Questions about the row below.
1) Give the 1st entry from the left.
2) Give the largest entry.
3) Give the second entry from the right.
[106 130 125 122 113 149 126 130]
1) 106
2) 149
3) 126

[[136 146 145 148 121 119 107 131 126 146 123]
 [142 138 147 156 105 124 117 129 119 141 124]
 [146 137 145 154 103 121 117 131 119 142 127]
 [137 144 141 146 111 120 115 132 120 142 126]
 [135 147 144 152 120 116 107 132 123 148 123]
 [136 140 145 150 113 116 108 131 119 140 126]
 [136 145 145 148 114 115 108 130 118 143 124]
 [138 139 144 152 110 118 115 130 118 144 123]
 [133 142 144 146 113 116 113 129 123 140 124]
 [134 145 145 154 119 119 110 130 122 145 121]
 [135 142 145 145 114 118 115 132 121 138 126]
 [123 147 145 148 123 116 104 132 121 141 123]
 [135 138 144 148 116 115 111 129 117 138 129]]
What is the top-left entry?
Answer: 136
What is the fifth entry in reading order?
Answer: 121
What is the entry just right of the largest entry?
Answer: 105
The second smallest entry -> 104
What is the largest entry in the first row?
Answer: 148
The first entry of the largest entry's row is 142
What is the entry just left of the largest entry?
Answer: 147
The 2nd entry on the main diagonal: 138
The last entry in the row that holds the smallest entry: 127
What is the fourth-last entry, reading row by row?
Answer: 129
What is the 3rd entry on the diagonal from the top-right corner?
Answer: 119
What is the entry just left of the centre entry?
Answer: 114
What is the bottom entry of the column that holds the largest entry?
Answer: 148
What is the entry directly above the centre entry?
Answer: 116
The entry in the top-right corner is 123
What is the entry in the bottom-left corner?
Answer: 135
What is the second-last entry, reading row by row?
Answer: 138
The smallest entry in the last column is 121
What is the last entry, reading row by row?
Answer: 129
What is the entry directly below the smallest entry?
Answer: 111
What is the fifth entry from the end, reading row by row?
Answer: 111
What is the smallest entry?
Answer: 103
What is the entry directly below the centre entry?
Answer: 118
The entry directly below the largest entry is 154
The third-last entry, reading row by row is 117
The first entry in the row that holds the smallest entry is 146

123  129  123  122  128  132  122  104  132  133  132  120  138
Read off the maximum.
A: 138
Read off the entry just right of 128.
A: 132

grid =
[[114 134 131 112 133 130 125 136 123 116]
 [120 127 127 131 129 127 120 129 125 131]
 [130 129 135 123 129 128 128 126 140 126]
 [124 128 127 129 127 127 126 128 126 129]
 [132 126 124 133 127 128 132 127 128 133]
 [123 127 121 133 124 130 128 130 118 123]
 [125 128 125 126 127 127 128 128 126 123]
 [128 129 129 126 129 130 126 128 129 128]
 [110 134 124 131 131 126 111 130 121 134]
 [124 125 128 132 130 123 131 130 128 121]
 [137 137 131 111 129 152 108 123 130 131]
 [138 121 122 142 126 127 132 121 132 138]
 [133 130 137 122 131 128 126 126 142 133]]
Counting starts at 1.
What is the entry in row 2 and column 1?
A: 120
What is the entry just left of the smallest entry?
A: 152
The entry just left of the largest entry -> 129
What is the entry directly above the smallest entry?
A: 131
The entry in the top-left corner is 114
What is the top-right entry?
A: 116
What is the bottom-left entry?
A: 133
The entry in row 3 and column 3: 135
What is the entry just right of the smallest entry?
A: 123
What is the entry at row 1, column 3?
A: 131
The entry at row 3, column 1 is 130
The entry in row 1 and column 2 is 134
What is the entry directly below the largest entry?
A: 127
The entry at row 3, column 2: 129
What is the entry in the bottom-right corner?
A: 133
The smallest entry: 108
The top entry of the column that holds the largest entry -> 130
The entry directly above 135: 127

m =
[[126 136 130 123 135 120 125 129]
 [130 129 130 130 129 130 130 130]
 [128 146 134 117 143 110 123 131]
 [130 131 131 131 131 132 131 130]
 [128 121 125 132 121 135 130 126]
 [147 142 124 111 105 140 138 115]
 [127 127 126 126 126 127 127 126]
 [126 125 126 126 127 125 126 127]]
Counting starts at 1.
Report the top-left entry.
126
The entry in row 3 and column 2 is 146
The top-right entry -> 129
Report the entry at row 1, column 2.
136
Report the entry just right of the smallest entry.
140
The entry at row 2, column 3 is 130
Report the entry directly below the largest entry.
127
Report the entry in row 1 and column 3.
130
Report the entry in the bottom-left corner.
126
Report the entry directly above 140.
135
The bottom entry of the column that holds the smallest entry: 127
The maximum is 147
Report the entry at row 3, column 3.
134
Report the entry just left of the smallest entry.
111
The smallest entry -> 105

array([[119, 137, 120, 104, 127, 100, 114, 120],
       [131, 125, 132, 128, 129, 126, 126, 131],
       [133, 135, 134, 140, 135, 117, 145, 127],
       [120, 126, 117, 117, 121, 143, 117, 128],
       [134, 131, 133, 137, 136, 118, 133, 126],
       [131, 131, 131, 128, 130, 126, 131, 129]])
Indices start at 1.
The entry at row 1, column 3?
Answer: 120
The bottom-right entry?
Answer: 129
The entry directly above 143?
Answer: 117
The entry in the top-right corner -> 120
The entry at row 1, column 1?
Answer: 119
The entry in row 2 and column 1?
Answer: 131
The entry at row 2, column 3?
Answer: 132
The bottom-left entry?
Answer: 131
The entry in row 3 and column 1?
Answer: 133
The entry just left of 100?
Answer: 127
The largest entry?
Answer: 145
The entry in row 1 and column 2?
Answer: 137
The bottom entry of the column that holds the largest entry?
Answer: 131
The entry directly below the smallest entry?
Answer: 126
The entry in row 3 and column 2 -> 135
The entry in row 3 and column 3?
Answer: 134
The entry directly above the largest entry -> 126
The entry just right of the largest entry?
Answer: 127
The entry just right of the smallest entry?
Answer: 114
The entry directly below 143: 118
The entry just right of 130 is 126
The entry in row 2 and column 2: 125
The entry directly below 121 -> 136

X = [128, 133, 128, 152, 130, 127, 124, 129, 126, 126]
The entry just left of 152: 128
Find the smallest entry.
A: 124

Questions about the array below. Counting starts at 1.
1) What is the entry just left of 126?
2) What is the minimum?
3) What is the entry just left of 135?
4) What is the top-right entry?
5) What is the entry in the bottom-left corner?
6) What is the entry just left of 105?
7) What is the entry in row 1 and column 3?
[[128 128 136 121 135 130]
 [134 124 114 126 105 127]
 [128 127 125 131 122 120]]
1) 114
2) 105
3) 121
4) 130
5) 128
6) 126
7) 136

x =
[[131 129 131 136 132 137 129]
 [130 130 130 131 130 131 130]
 [126 131 118 125 126 132 126]
 [126 128 129 120 125 117 130]
 [119 128 119 108 117 113 129]
 [126 126 126 126 126 124 126]
 [127 129 129 119 125 116 131]
 [126 128 128 118 124 114 130]
 [138 129 136 136 140 121 128]
 [124 125 123 124 124 125 125]
 [132 154 100 126 133 152 130]]
Indices start at 1.
Report the entry in row 3 and column 1.
Answer: 126
Report the entry in row 1 and column 2.
Answer: 129
The entry just right of the centre entry is 126
Report the entry at row 2, column 1.
Answer: 130
Report the top entry of the column that holds the smallest entry.
Answer: 131
Report the entry in the bottom-left corner.
Answer: 132
Report the smallest entry.
Answer: 100
The entry just right of the smallest entry is 126
The entry directly above 152: 125
Report the entry in the bottom-right corner.
Answer: 130
Report the top-left entry.
Answer: 131
Report the median of all entries.
Answer: 127
The entry just left of 121 is 140
The entry at row 3, column 3: 118
The entry directly below the centre entry is 119
The entry just left of the smallest entry is 154
The top-right entry -> 129
Report the entry directly above the smallest entry.
Answer: 123
The entry just left of the centre entry is 126
Report the entry just left of 116.
Answer: 125
